500 stands for zero in the data rows.
Some points, one per row:
581/600/514/692/302/569/550/527/582/444/469
545/482/569/551/588/398/450/463/449/722/416
573/334/479/454/229/558/522/383/617/431/402
547/531/498/542/576/382/421/508/381/629/448
553/475/473/520/669/412/406/387/469/634/415
539/560/442/652/555/573/405/606/374/444/578
410/374/685/586/570/499/567/474/536/467/491
470/564/421/457/455/577/610/579/626/408/412
655/512/436/317/557/500/384/401/433/358/784
507/552/549/575/355/536/671/613/528/440/491
474/484/287/494/526/632/509/517/337/400/558
486/478/534/333/503/413/630/590/436/459/672
550/543/495/332/301/654/562/470/657/349/417
545/445/479/391/536/433/544/548/350/406/730
539/507/403/763/438/581/358/470/416/481/662
473/643/661/454/409/450/360/550/520/458/466
446/577/362/464/537/577/414/625/402/437/524
618/498/417/656/429/533/589/474/641/546/370
501/489/563/539/689/413/473/445/521/528/438
492/472/556/533/605/449/446/566/424/415/486
482/543/525/559/520/454/459/604/367/411/579
387/579/437/348/377/626/532/568/356/597/418
569/492/521/651/517/554/456/664/393/460/684
545/337/549/573/608/423/466/465/504/414/507
10 more points follow, each with its number after it:
506/444/609/572/564/372/437/579/504/485/568 0
481/523/509/537/654/425/382/426/524/534/408 1
393/679/377/304/373/589/524/531/399/588/504 2
490/514/435/531/597/449/474/484/508/547/348 3
590/518/481/399/654/442/526/585/466/408/577 4
494/473/522/211/313/489/357/582/497/677/566 5
556/496/484/516/665/473/382/386/597/594/361 6
568/362/542/661/442/386/527/479/404/491/656 7
626/299/482/429/544/382/453/204/538/559/566 8
580/409/374/264/301/674/425/338/679/397/509 9
Which of these numbered points is nearest to each point below, ignoring the 2 directions in which the first points spread most? Its number follows each.
470/414/628/498/511/368/484/596/446/510/563 > 0
455/453/425/237/454/522/352/250/631/606/441 > 9
543/485/431/269/448/572/674/533/622/361/594 > 4
563/420/416/486/665/454/327/338/565/488/465 > 6
378/648/413/454/531/485/397/415/357/717/531 > 2
425/540/614/430/613/442/412/446/558/527/385 > 1
343/585/475/243/337/658/560/334/462/630/438 > 2
492/492/457/582/526/476/521/570/392/471/424 > 3
490/441/542/568/571/453/475/604/457/383/611 > 0
361/629/395/411/511/547/425/339/400/665/410 > 2
476/430/395/293/467/559/390/246/662/567/388 > 9
575/466/558/482/661/393/459/329/490/702/439 > 6
563/368/526/560/671/379/431/378/554/611/515 > 6
597/427/535/399/694/409/425/545/471/479/625 > 4
734/354/405/487/305/564/500/259/653/470/463 > 8
417/613/571/415/532/460/397/467/443/685/382 > 2
469/661/609/441/442/426/484/529/358/618/458 > 2
479/534/453/501/591/534/301/528/519/403/441 > 1
526/391/539/419/602/404/540/541/575/497/434 > 4
606/305/487/556/455/514/527/295/703/495/408 > 8
556/270/441/469/584/422/370/353/595/451/585 > 9
587/373/447/426/652/367/545/431/536/564/489 > 4
460/508/372/374/476/727/425/265/679/607/351 > 6
508/432/591/614/589/527/437/636/467/421/587 > 0
510/396/632/543/569/388/509/557/446/454/614 > 0
634/410/440/565/223/549/524/426/563/420/417 > 7
329/580/631/458/464/472/639/412/493/679/465 > 2
600/378/496/320/466/334/322/353/538/540/705 > 8
464/668/459/390/498/458/504/424/336/564/417 > 2
324/563/553/364/252/717/544/237/475/604/490 > 2
464/718/395/411/267/721/486/540/548/426/588 > 1
447/502/493/612/524/442/607/497/471/535/411 > 3
500/565/532/490/585/385/391/457/471/742/448 > 2
485/434/296/318/489/558/544/521/471/441/442 > 3
445/521/574/520/596/429/405/529/442/437/476 > 1
547/365/672/551/562/382/506/536/573/537/523 > 0
534/447/563/631/588/471/465/603/417/448/574 > 0
574/565/379/572/584/529/436/636/469/442/534 > 3
536/526/490/604/503/553/470/687/436/410/663 > 0
608/617/348/646/344/576/526/562/506/439/517 > 3
490/497/617/666/566/451/446/559/486/528/481 > 0
564/333/465/433/240/551/511/388/621/408/416 > 8
437/452/425/313/491/573/344/320/548/473/350 > 9
563/602/421/509/540/466/545/658/382/532/575 > 3
475/504/544/569/553/370/355/487/511/541/447 > 1
